In the data rows, the value 128 means zero.
Here is a table of points, one per row:
[ 81 144 161  95 103 164 121 178  52 106  67 157 160  95 124 127 128 111 117  64 153 134  95  70  26 113 145 159  81 133 182 116 134 152  97 166 173 136 176 118 149 187 142  77 103 140 137 175 102 187 157 131 176  53  62 153  51 105  49 146 110 130 142 106]
[133 128 112 184 142 125  54 159 122 125 169 149 115  77 123 119 163 135  70 120 123 107 107 159 142 175 184 138 168 146 136 128 180 174 207 145 163 132 112  88 159 168 148 184  84   4 182 177 127  78 148 170  90 202 114 130  97  51 156 135 143  78  57 167]
[ 85  57  91 120 129 104  96 117 198 147 106 247 103 112 120 129 255 100 214 144 183 167 109 178 103  98  94 193 109 159 122 147 150 116 173 136 114 122  97 170 139 130 161  83  94 179 127 150 136 101 209 171 108 153  79 123 237 204 114 147 118 121 137 128]
[141 184 116 140 133  51  92 172  26 131  84 116 113 105 127 202 118 128 101 124 120  49 156 198 218  98  94 113 114 208  95 149 120 204  60 129 138  97  91 159 104  56 130 117 116 142  93 140 135 197 165 151 101 144 153 125 138 146 114 183 148  82 124  88]
[211  47 135 126  77  77 178  80 113 146 148 132  68 149  86 188 121 142  97 138 152 162  94 133 138 153 155 131 133 105 120 120 111  84 161  69  98  96 137  97 154 150 156 116 132 137 109  73 136 149 137 125 213 162   0 178 149  82 193 178 146 127 107  37]
[110 126 153 192 125 188 181 106 171 164 139 205  86 104 154 102 121 151  41 140 165 106  68 146 117 149 132 114 185 186 144 147  77 147 205 141 153 136  50 133  53 112 151 116 126 118  84 174 120 181  47  97 135  57 136 176 161 191 174 104 108 123 122 114]
[101 131 174  83 162  94  77 151 195 131 204 158 173 169  95 132  98 135 130 143 140  85 140 100 172 255 111 123 134 128 191 191 150 119 135 146  98 151 133  93 216  91 125 140 145 115 113 149 172 153 102 161  43  55  56 158 133 118 140 104 180 101 151 108]
[180 207 137 198 125  83 111 143 157  84  87 154 116 120  94 106 179 201 180  99 106 192 183 152 132 139 130 124 114 189 143 127 110   6  94 130 125  84  82  66  72 186 177 104 143 111 148 116  98 150  94 177 141 126 114 146  96 112 206  70 143 196 138 118]
[ 98  85  82 156 136 150 172  73 116 104 192  33 151 170 129 104 255  83 153  44 182 104 185 111 148 114 132  94  96 112 174 141  61 162 142 172 138 119 124 122  91 121  56 149 125 129 112 130 112 187 164 120 111 130 171  81 102 106 203 177 158 120 203 106]
[193  25 201 165 149 127 117 145  71 107 105  83 135 155  82 110 101 125  94  49 146 146 105 133  85 125 156  95 114 111  91 101 229 137 114 118 117 101 155 176 142 169 180 141 186 133 102  96  78 126  88 170  53 126 141  81  99 222  80  94  89 109 172 125]
[164 134 178 139 106 201 170  70 103  65 150 142 112 104 135 183  95 168 175 168 107 106 195 143 158 115 198 140 205 115 169 143 116 124 141 180 136 182 125  88 162 114  95 111  96 145 207  30 126  97 140 185 113 144 165 185 128 179  90 176  90 107 155 159]
[121 139 115 121  67  62  81  78 155 132 121 139 166 150 120  76  91 193 119 123 112  73  71  99  77  97 189 150 113 173 212 121 107 134 153  39 156 147 137 116  78 132 165 143 105 197 179  73 145 137 158  97 108 168 140  83 226 136 224 114 107 179 168 107]
[136 106 198 133 145  58 111  57 144 106 106 123 135 119 149 126 118 104 130 168 118 138 150 123  90  98 112  83  88 116  72  92 143 141 159 188 132 114  94 115 125 102  91 101  25 157 161 144 200  74  48 118 157  91 160  60 123  58  48  98 128 145 113  31]
[120 131 116  89 137 152 129  78 163 181 181 181  74  87  82  83 118 161 136 168   7  74 161 149 101 114 138 104 153 132  69 128 131  97 146  73 184 151  96 124 146 149  78 165 222 108  87 205 154 127 184 142 142 129 122 108  61 119  85 146  92 138 172 123]
[137  98  97  90 142 180 149 189  89 105 227  82  42 143  89  77  61 111 152 159 176 133 177 113 103 140  92 118 101 115 114  89 131 132  91 160  79 170 145 161  56  79 158  92  62 130  96 154 112 158 192 182  96 122 168 120 158  84 171 136  99 185  46 102]
[136 194 138 114 138 194 120  80  89 158 169 135 148 121 162 114 105 133  93 119 111 166 147 125 119  83  32 159 199  53 159 145 114 160  52 163  56 100 116 106 124 212 112 236  97 215 117 171 162  83 144 138 100 179  78 161 151 140 140  73 150  99 161 130]
[147 126 117 121 171 206 205 127 149 123  79 186 171 127 113  83 107  75  81 195 134  72 147  88 222 133  91 155 126 137 103 201 145  70 152 160 141  96 177 185 111 173 185 128 134 173 190 110 147 103 148 123 134 177 147  73  67  70 131 151  96 119 148 152]
[113 152 112 169 176  90  93 156 148 123  75 105 115 197  63 132  83  92 198 180 109 190 179  45 113 139 124 175 164 112 152 137 150 245 191  69  86  90  89 156  95 131 113 170 107 122 112 101  67 160 157  75 183  91 151 112  97 139  93 142 129 112  86 118]
[ 52 174  67 107  41 131 193 138 100 123 206  83 102 127  75 143 118 121 124 150 126 154 138 143 181 111 133 136 148 147 187 125  59 107 149 145 128  94 118 134 227 163 162 143 183 158 151 164  70 123  32 110 114 173 153  85 181  97  19  95 132 168 113 144]
[119  98 180 149  44 102 117 104 128 158 140 166 122 130 212 126 137  22 172 118  81 171  91 107 174  76  66 126 137 112 126  80 138 170  60  97 200 161 148 168 156 121 203 152 171  68 118  65 121  90 122 130  97  36 167 176 101  91 133 138 169 175 130 143]
[ 77 148  98  96 202 102 192 117  62  42 162 179 149 139 223 162 174 152 133 152 179  39 110 137 113 186 143 116 160  80 137  35 208 128  76  76  85  92 131 133 106 113 109 121 152 118 112 122  92 138 148 115 177 153 187  90 135 122 140 106 158 168 121 136]
[167 101  91 155 135 156  46 162 123 129  96 116 126 141 124 107 150 118 121  87  77  86 100 160  77 133 109 210 114  57  55  96 130 103 128 168  88 158 159 133 117  57  92 134 170 154 183  99  55 169  30  72 124 110 128 204 169  55  83 165 117 140 169 163]
[148 204 137 107 170 139 147  96 130 151 127  50 107 128 164 210  97 115 198 112 177 127  65 205  84 163  74 173 118  84 143 178  71  92 173 101 152 141 126 182 134 106 187 186 110  80 127 133 212 154 102 132 124 179 109  86  52 168 104 115  60 159 157 185]
[212 162 137 100 175 100  91  85 143  75 137 100  67 151 147 159 122  71  87 170  92 115  86  31 163 159 134 103  99 137 144 146  53 127 105 145 152 153 129 122 130 174 107  70 143 163 132 204  78  72 124 125 132 159 117 119 158 184 129 166 133 110 122 249]
[152  79  66  72 119 139 191 158 181 103 125  92 183  91 194 175 107 124 155  87  84 144 153 133  80  79 161 118  85 177  98 126 165 167  96 144 101  40 130  57 121  94 168 163 182 129 178 115 146  83 104  97  96  33  98 114  90 149 156 152  84 103  76 182]
[ 62  99 101 217  62 135 119 155  80 157 107 127 152 115 153 147  95 117 155 135  78 129 142  74 162  94 118 120  54  38 108 121 170  96 148 132 140 156 145  94 106  42  80  83 150 141 125 174 181 142  95 138 184 151 118  99 116 191 159  42 140  56  74 124]
[ 86  79 151 154 114 138 151 150 120  88  33 101 121 116 125  73  70 112 115 109 165 129  81 171 189 114 164 218  96 111  77 127  88 101  94  95  99 103 135  76 145 200   3  99 163  88  73 110 202 122 175  91  65  78 158 138 147 127 119 135 165 142  97 157]
[153 157  65  89  96 109 126 120 194 177  75 118 164 140 103 127 135 165 106  78 151 100 161  75 165  70 185  56 159 125 153  86 148  65 104 106  68 102 171 202 106  83 126 137  36  65  47 155 135 130 134 110 113 153 144 168  93 154  42 157 185 133 112 129]
[ 87  87 173  66  85 100 103 142 187 161 113 116 200 110 117 119 127 124 168 146 134 154 114 155 125 215 150  84 191 172  47 115 103 128 115 178 195 142 182  86 106 127 126 157 136 179  64 103  86 158 133 134 196 224 148 180 152 126 195  85  92 127  90 154]
[123 174 173 162 135 118 160 253 173 230  90  97 156 136 104 202 137 147  99 179 150 129 177 146  94 119 126  56 100  87 127  80 153 165 110 145 111 196  84 142 133 167  90  77 133  93 169 125 145  85 151  61 157 111 133  96 176 115 144 161 135 150 197 129]
[193 137  94  62 165 164 122 184 157 125 141 116 160 138 151  90 148 178  80 124  75 251  82 176 139 150  64 151 173 208 195 133 145 106 173  92 169 191 168 138 148  96  86  92 138 116 135 112 137 107 148 184 176 110 184 117 129 147 141 122 169  86 125  61]
[ 59 183 125 122 186 157  81  73  54 136 135 107 103 130 156  66 141 180 104 103 182 166 130 118  86  83 161  60  65 133  52 226 108 133  94  91 120 142 136 158 185  90 129 110 129  92 124  48 107  75 116  63 139 116 107 171 122 110 121  80 122 108 110 122]
Along one direction, these points spread out more than along any other. How many in every 100 of the points above lie lower along it than each point below? Answers are rounded to whole numbers. More than half of the points above lie lower than the first one.
[211  47 135 126  77  77 178  80 113 146 148 132  68 149  86 188 121 142  97 138 152 162  94 133 138 153 155 131 133 105 120 120 111  84 161  69  98  96 137  97 154 150 156 116 132 137 109  73 136 149 137 125 213 162   0 178 149  82 193 178 146 127 107  37] 19
[136 106 198 133 145  58 111  57 144 106 106 123 135 119 149 126 118 104 130 168 118 138 150 123  90  98 112  83  88 116  72  92 143 141 159 188 132 114  94 115 125 102  91 101  25 157 161 144 200  74  48 118 157  91 160  60 123  58  48  98 128 145 113  31] 78
[113 152 112 169 176  90  93 156 148 123  75 105 115 197  63 132  83  92 198 180 109 190 179  45 113 139 124 175 164 112 152 137 150 245 191  69  86  90  89 156  95 131 113 170 107 122 112 101  67 160 157  75 183  91 151 112  97 139  93 142 129 112  86 118] 66
[167 101  91 155 135 156  46 162 123 129  96 116 126 141 124 107 150 118 121  87  77  86 100 160  77 133 109 210 114  57  55  96 130 103 128 168  88 158 159 133 117  57  92 134 170 154 183  99  55 169  30  72 124 110 128 204 169  55  83 165 117 140 169 163] 91
[119  98 180 149  44 102 117 104 128 158 140 166 122 130 212 126 137  22 172 118  81 171  91 107 174  76  66 126 137 112 126  80 138 170  60  97 200 161 148 168 156 121 203 152 171  68 118  65 121  90 122 130  97  36 167 176 101  91 133 138 169 175 130 143] 72
[ 77 148  98  96 202 102 192 117  62  42 162 179 149 139 223 162 174 152 133 152 179  39 110 137 113 186 143 116 160  80 137  35 208 128  76  76  85  92 131 133 106 113 109 121 152 118 112 122  92 138 148 115 177 153 187  90 135 122 140 106 158 168 121 136] 56
[193  25 201 165 149 127 117 145  71 107 105  83 135 155  82 110 101 125  94  49 146 146 105 133  85 125 156  95 114 111  91 101 229 137 114 118 117 101 155 176 142 169 180 141 186 133 102  96  78 126  88 170  53 126 141  81  99 222  80  94  89 109 172 125] 97
[148 204 137 107 170 139 147  96 130 151 127  50 107 128 164 210  97 115 198 112 177 127  65 205  84 163  74 173 118  84 143 178  71  92 173 101 152 141 126 182 134 106 187 186 110  80 127 133 212 154 102 132 124 179 109  86  52 168 104 115  60 159 157 185] 47
[101 131 174  83 162  94  77 151 195 131 204 158 173 169  95 132  98 135 130 143 140  85 140 100 172 255 111 123 134 128 191 191 150 119 135 146  98 151 133  93 216  91 125 140 145 115 113 149 172 153 102 161  43  55  56 158 133 118 140 104 180 101 151 108] 25
[147 126 117 121 171 206 205 127 149 123  79 186 171 127 113  83 107  75  81 195 134  72 147  88 222 133  91 155 126 137 103 201 145  70 152 160 141  96 177 185 111 173 185 128 134 173 190 110 147 103 148 123 134 177 147  73  67  70 131 151  96 119 148 152] 41
[ 59 183 125 122 186 157  81  73  54 136 135 107 103 130 156  66 141 180 104 103 182 166 130 118  86  83 161  60  65 133  52 226 108 133  94  91 120 142 136 158 185  90 129 110 129  92 124  48 107  75 116  63 139 116 107 171 122 110 121  80 122 108 110 122] 75
